In the rows, zero is written as 128.
The rows of D fall into several groups, which share some directions, and each row is roughly a mix of its group's hidden directions, except one row that fits no group.
D:
[[141 133 118 152 102 184  99  98 110  93]
 [171 102 114 126 104 149  71 120  99 139]
 [ 77 103 139 130 118 140 169  79 119 110]
 [ 96  91  77 142 133 142 139 122 171 105]
 [119 160 168 129 174 124 176 103 142 126]
 [136 152 169 154 173 164  95 136 141 147]
 [149 107 128 114  72 105 177 129  99 131]
 [109  99  91 104 136 155 169 101 164 110]
 [136 194 123 130 150 133 125 111 178 113]
 [132 111 161  94  77 141  98  96 138 101]
 [162 168 140 117 142 114  83 174 133 150]
 [159 150 122  89 136  82 157 165 105 139]
 [133 100 117 132  67 108 169 121  93 124]
 [116  73 129 139 116 174 104 128  85 132]
 [135 134 104  94  83 114 127 175  91 150]
 [144 138  84 143 168 126 135 153  96 175]
 [129  99 107 131 154 161 169  96 163  95]
 [122 176 170 118 138  96 117 136 100 169]
 [ 92 119 132 112  86  76 155 147  99 130]
 [132  94 147 128 131  69 168 109 158 120]
 [131 164 175 110 170 127 152  91 124 149]
 [112 158 132 102 129 170 111 153  69 120]
 [118  79 156 157 136 114 139  87 169 119]
 [ 99 134 152 102 186 108 143 134 164 149]
 [ 90 107 174 166 139 154 110  98 150 120]
 [111 129 144 111 106  68 155 163  99 145]
 [120 115 118 130  84 116  57 143 117 142]
 [178 125  90 144 149 161 109 109 168 133]
 [172 171 171  87 129 148 117 141 130 133]
 [103  82 100 132 155 105 175 118 156 133]
 [182 146 120 118 161 168 100 138 160 120]
 [ 98 162 158 111 169 114 133  92 137 167]
 [ 88 124 136 157 115 140 124  79 173 102]
 [193 115  93 120 148 129 134 157 160 134]
 [159 102 119 164 128 119 104 158 140 186]
 [153 125  95 163 111 120 102 155 149 181]
 [106 159 192 155 128  97 120 131 142 107]
 [140 100  54 140 144 146 133 147 119 146]
 [111 140 154 179 141 149  94 116 172 148]
 [ 89 154 140 119 133 104 190 149 150 112]
 [157 116  90 157 122 180 104 109 133  96]
 [ 96  66 128 149 101 155 117 100 116 117]
 [102 178  90 100  94 143 126 134 103 106]
 [128 106 147 156 150 136 129  80 184 110]
 [131  98 109 119 125  70 171 155 135 154]
 [139 134 114 159  89 170  93 108  99  98]
 [152 133 169 138 164  79 145 142 158 152]
 [ 87 153 169 130  88 120 116 115  83 128]
 [ 55 125 149 129 153  94 139 119 131 143]
 [163 123 173 147 103 133  73 116 113 110]
 [122 164 107 100 101 105 133 174  86 144]
 [ 96 143 171 108  76 100 125 141 142 101]
 [159 101  67 164 133 147 109 133 143 113]
 [ 98 131  84 153 131 101 100 170 121 163]
 [162 116 112 125 178 165 138  83 122 148]
 [170 118  79 160 127 162  94 132 137 108]
 [ 86 106 119 155  79 106 141 111  88 122]
 [142 138  93 144 133 168 111  87 175 107]
 [ 51 121 146 137 137  97 140 112 119 137]
 [140 122 152 156 133 131  54  99 124 140]
 [155 150 117 130 155 191  90 141 112 137]
 [ 70 147 180 112 132 135 137  95 116 125]
 [152 143 116  87  98 122 157 168  86 145]
 [ 97 132 141  93 153 138 126  67 154 151]
 [171 134 110  87 136  94 155 162  98 138]
 [ 53 114 132 152 130 126 133  92 117 118]
 [115 130 160 187 159 121 108 111 158 102]
 [117 102  90 150 121 129  60 129 129 151]
 [ 97 113 116  74 124 145 128  78 154 144]
 [159 117  89 120 137 148 127 149  92  72]
 [ 62 146 168 141 119 145 121 106 130 103]
 [137 124 183 110  87 133  95  98 134  99]
 [109 107 126 122 101 143 112 165  63 149]
 [ 84 131 159 136 122 101 151  89 164  96]
 [140 118  89 132 110 100 150  90 181 110]
 [ 91 108 101 151 185 136 120 114 165 123]
 [ 90 137 132 141 180 163  99 102 155 114]
 [170 100  69 153 125 112 122 158 140 132]
 [172 160  95  89 142 140 129 160  95 132]
 [133 112 150 186 150 136  92 103 153  99]
 [146 138  90  94 130 129 142 152  86 177]]
Here is one row of each group, with its name. Which group are the others in?
[175 152  99 115 141 142 110 171 105 160]
J
[178 132 146  82 123 107 166 154 137 148]
M
[114 106 110 152 153 140  70  90 148 148]
T

[115  81 112 122 128 123 193 100 141 121]
M
[139 129 102 110  99  65 156 156 121 147]
J
[156  88 101 114 121  98 185 141 142 139]
M
[152 162 181 131 159 123 110 102 103 157]
T
[175 120  85 141 161 152 105 143 164 121]
M
[119 109 146 147 112  60 149 140 151 156]
J
